rotation ticks, each row followed by its count of ticks
The counts run from 0 to 180.
[ 16  22  30  58 -20  29 -21 -27  10  -7 -47  17   7 -16   8  14   1   6
  13  -6 -20 -39  33 -29   4  35  48  38  10 -58  37   4  11   9 -23   9
   0   5   6  -5  20 -10   1  61 -14  17 -11  26 -13]
145
[ 10  50   4  30  47  26 -16 -37  -2 -23  22  31  13 -47  33 -19  -1  19
 -26  -4  13  30   7 -40  -5  39  28 -36  24  -4  11  22   6  -3 -18  24
 -40 -21  16   3  -8 -20  -3  15 -43  43 -34  -1   7]
80
[-10  31  -7  -2 -14  23   3 -48  -9  13 -11  -8  43 -12  28  47  14 -23
 -23  -8  10  -9  10   2 -50 -23  41  -4  62 -15  -4  26 -11 -15  31  14
  13 -28   4 -14  10  14  23  73 -20  27 -21  28 -20]
29
[-15  11 -13  -2  -1  18  26 -22  14  33 -11   2   4   3  16  15  24  48
 -30 -12  -4   0   1 -27 -52   9  29  16  47  -8 -29  44 -33  27  19   9
 -23 -33  19  -5 -19 -10  20  16 -68  -4   8  47 -28]
131
[  3  11  20 -25  12  24  -8 -54  28  40  36  23   4 -22  -7  14  13  30
  13  11 -45 -16  33  13 -47  41   1  -4   0 -12  25  31  14   3 -37   0
 -13 -45  19  19 -16 -17   2  19 -33  64  -7   5 -15]
101
[ 14  59  38  19  15  -6   5  -6  12  35 -15  20   2 -23   1 -11  26 -27
 -32   8  -1 -25  14 -31 -11  23  10 -16   5 -58  -6 -31 -35  20 -43  -1
  -2   5  46 -18 -29  23  -1  51 -39  23  18  15 -15]
56
[ 31  14  -4 -30   7   2   6 -59  26  42  32  32   0   0   1  16  16  31
 -18  -7 -11 -30  22  -1 -51  33  -5  19  14 -14  24  45  -3  19 -44  -8
 -19 -16  40   2 -15 -14   1  15 -41  58  -8  -4  -2]
98
[ 30  -8 -17 -11 -28  39 -20 -10   5   1  -5  38  22 -48  41  25   8  28
   0  -1 -39   3  36  41 -32   8  25  18  18 -46   2  47  19   8 -11  -4
  32 -32   5 -19   8   8  25  55  -8  38 -15  16  -1]
65
[ 13  35   4  31  38  16 -30   1 -12 -20   3  32 -10 -64  37 -12  -1  14
 -33  16  -1  26  43  -8   2   1  30 -30  20 -13  -9  28  -1   9 -14  49
 -35 -46 -31  11 -17   7   5  30 -10  43  -1  32 -16]
84
[-13  19  29   7  12  40 -40  -9  35  59  -3  24   6 -43  20   1  16  19
 -43 -20 -11  32  19   2 -14  31   7  11  37   8  -7  16 -31  -1 -19  24
 -22 -36 -32  -2 -30  -3 -14   0   1  11   8  56 -44]
2
[ 35  39  39   2   6   7  -7  -3   8  -1 -20  46  28 -37  26  26  22   4
 -38 -16 -19  -5  23   2  -7  43  20  11   5 -47  15  11 -10  36 -40 -14
  14  12  32 -28   4  11  -5  62 -44  40   3  11   6]
60
[ -8  10  33  27  20  25 -10  -5  17   8 -14   5 -22 -34 -24 -11  19 -10
   1  15  -6 -58  38   2 -50  26  48 -10  15 -14  25 -25 -17   0 -43   2
  -2 -54  55  17 -24  34  13  21 -28  45  -1   7  -2]
139
[ -5  36  22  -8  10  36 -13 -20  -2  37  18   1  23 -51   3 -42   3   8
 -56  -9  -7   3   2  -4 -48  38  11 -24  53 -31  -2 -34 -25 -29 -12  10
  31 -28  20 -46 -19  -6   6  17 -13   3  -6  14  16]
159
[  3  20  27   1  19  28 -50 -29  19  57  15  31  10 -39  40  10  15   7
 -33  -9  -7  24  25  -7   4  29   4   9  34   1  -7  10 -19 -18 -21  20
 -43 -36 -19  11 -34  -3 -25   5   8  28  -1  53 -47]
0
[ 27   0 -26  11  16   7  29 -33  22  10  -8  -8 -35  -3 -15   1  -6  33
 -21  28  21 -49  35   1 -58  -1  33 -10  45 -27  15  14 -11   8 -43  13
  -9 -40  24   8   8 -21  19  14 -67  11  -1  23   1]
12
[ 34  -1 -13  14  17  28   7   8 -11 -44  -3  14   2 -42  42 -22   5  64
 -28  16 -16  -7  26 -17 -10  38  45   4  24 -41 -15  25  -1   4   1  18
 -10 -29  17  -4   2 -27  20  24 -68   0   3  23   8]
166
[ 23  -6 -42  27  -6  22 -12  16 -11 -14  -9  35 -26 -24  36 -24  16  50
   3  29 -17 -10  24 -18   2   6  42   7  24 -37 -35  30  -7  23  -3  15
 -33 -46  21  12 -35  21  33  16 -32  29 -21  32 -14]
170
[ 16  33   3  29  31  17 -30  13  -5 -12   1  28 -16 -62  32 -13   0   8
 -34  22  -2  18  48  -1   1  -9  26 -23  20 -21 -10  26  -6  10 -13  49
 -32 -44 -39   8 -21   6   5  30  -2  38   3  41 -28]
85
[-39  24  29  28  -1  62 -14 -29  47  21 -17 -12   3 -30  -5 -11  25   6
  23  20 -55   7  23  18 -11  26  25 -13   6 -22   0  12  -5  -2 -18  17
  10 -37 -17  20  -4 -29  20  30 -25  28 -21  25 -50]
106
[-12  40 -11  57 -14  50  -4 -33  41  -6 -43 -12   4  -5  15  -2  20 -16
 -11   4   8   1  -3   3   0  -5  51 -18  63  -8   2   8 -32   6 -17  -1
  -2  -1   1   0  23 -18  25  33 -43   6 -52  26 -33]
111
[ 12  58  32  24  13  -8   6  -9   9  43 -16  19  -6 -17  -4 -13  21 -24
 -29  16   2 -20  14 -37 -17  15  14 -20   8 -58 -12 -34 -37  16 -40   9
  -6  -6  44 -12 -39  25   3  49 -31  23  15  17 -17]
55
[  1  19  -9  -7  -6  22   0 -43  -8  17   3 -10  39 -19  34  42  11 -25
 -27  -3  14 -10  14   5 -50 -22  40  -6  67 -18  -9  15 -20 -29  24  10
  11 -38  15 -12  10  14  22  64 -16  20 -14  23 -25]
30
[ 12  15 -41  15 -30  24 -21 -44  -6  67 -22  34  26 -15  33  34   0  10
   5  -4   6  24   1 -15 -19  -5  10 -10  59 -37 -20   8   8 -12   0  -3
  -5 -25  11 -19 -16  18   9  56   5  22 -37  43 -11]
152
[-29  46  13  18 -30  23  -6 -45  -6  13 -22   9  39  -4   7  32  26  -5
 -18 -19 -19   2  -1 -17 -23   6  45   8  45 -16  16  31  -7  24  31  16
   8  -9 -14 -27  11  10  17  70 -18  35 -30  31 -23]
26
[-21   5 -18  -4   2  16  32 -19  18  29 -10   4   2  -3  10  19  26  44
 -26 -11   2   2   3 -21 -59   2  35   3  44  -2 -30  37 -32  25  12   1
 -24 -44  35   3 -20   5  21  11 -72   2   7  44 -25]
132
[ 17  16  17  56 -28  29 -19 -29   9   1 -54  22  11 -13  18  19  -1  10
  15 -11 -20 -26  23 -29   3  31  41  35  16 -61  32  12  15   7 -17   6
  -4   6   1  -3  19 -10   1  66 -19  12 -18  27 -12]
146
[ 11  42   6  31  48  23 -21 -28  -8 -28  15  31  11 -58  33 -12  -2  20
 -27   4   9  36  19 -31  -3  30  27 -41  25  -3  13  25   8  -5 -18  32
 -43 -30   3   6  -9 -13  -6  17 -37  47 -27   9   7]
81
[ 31  33  -8  20 -15  14 -11  17  25  25 -13  20 -35 -15  12 -31  18  -7
 -61   8   5 -22  28   2 -10 -26  12  26  34 -47 -22  25 -54  37 -25  33
  -5  -4 -15 -14 -22   7  20  22  -2   3  14  35 -46]
90
[ 18 -10 -33  -2 -41  54 -24 -18  14  25  -1  16   4 -34  29 -12   9  19
  18  15 -35 -10  28  33 -35  -6  12  13  31 -50 -19  30   3 -17  -2   4
  34 -46  12 -14 -10  -2  43  40  12  24 -32  13 -18]
68
[ 32  -6 -25  17  13  27   2   9 -10 -43  -7  19  -8 -38  45 -21   9  66
 -17  22 -18  -3  29 -13  -8  25  46   7  23 -43 -24  25  -2  12   0  15
 -21 -34  17   2  -5 -18  22  18 -68   9  -7  28   4]
167
[ -6  -2 -29  49  -2  30  -5 -13  -9  -1 -24  35 -13 -31   5 -20 -20  71
  -2 -16  -4   9  14 -48 -43  27  40  14  35 -21   5  46  14  18   8  32
 -23 -35  -1 -11 -14  -9  13  13 -27   4 -12  35  17]
45
[ 24 -13 -27  -8 -33  43 -22 -12   8  10  -4  34  15 -44  36  15   9  25
   4   1 -40  -5  33  42 -35   1  17  15  23 -49  -4  43  16  -2  -4  -2
  30 -41   5 -15   2   8  31  54   2  35 -25  18  -7]
66
[  5  28  31  -3  25  36  -6 -12  -4  -1  17  -3  25 -52   9 -42   2  21
 -63  -7 -11  -3   8  -6 -42  51  25 -11  39 -40   1 -21 -26 -23 -10  17
  27 -20  18 -41  -5 -26   6  20 -40 -11   3  10  22]
161
[  5  23  14  18  -7   5 -21 -29   4  38 -10  14 -21   7 -11  -6  21  25
  17  44 -43 -53  26 -14  11  48  32   3  13 -30  15 -35  -1  17 -50   1
 -25 -31  13  23 -23  10   2  19 -29  47 -24  38 -11]
18
[ 22 -11  29  24   4  51 -40   1  16  10  -3  18   8 -40  30 -34   6  40
 -35 -24  -7 -21  18 -12  -7  69  36  36  46 -19   8 -23 -22 -28 -26  -3
 -11 -25  32  -9 -12 -13  -9 -12 -17  -6  -5  28   9]
39
[-12  32  32  27 -20  13 -29 -26   4  35 -17  22  -7   6 -12  -1  32  23
  13  23 -58 -36  12 -19  23  56  34  10  14 -30  21 -22  -5  28 -33   4
 -17 -18   0   7 -23  15  -2  29 -17  49 -28  41 -16]
20
[ 16  28   1  25  18  19 -32  17   1  -5  -6  27 -26 -59  29 -19   2   4
 -41  22  -6  12  47   2   3 -15  23 -13  23 -28 -15  27 -11  14 -15  54
 -21 -39 -41   3 -26  11  12  32  -1  28   5  45 -37]
86
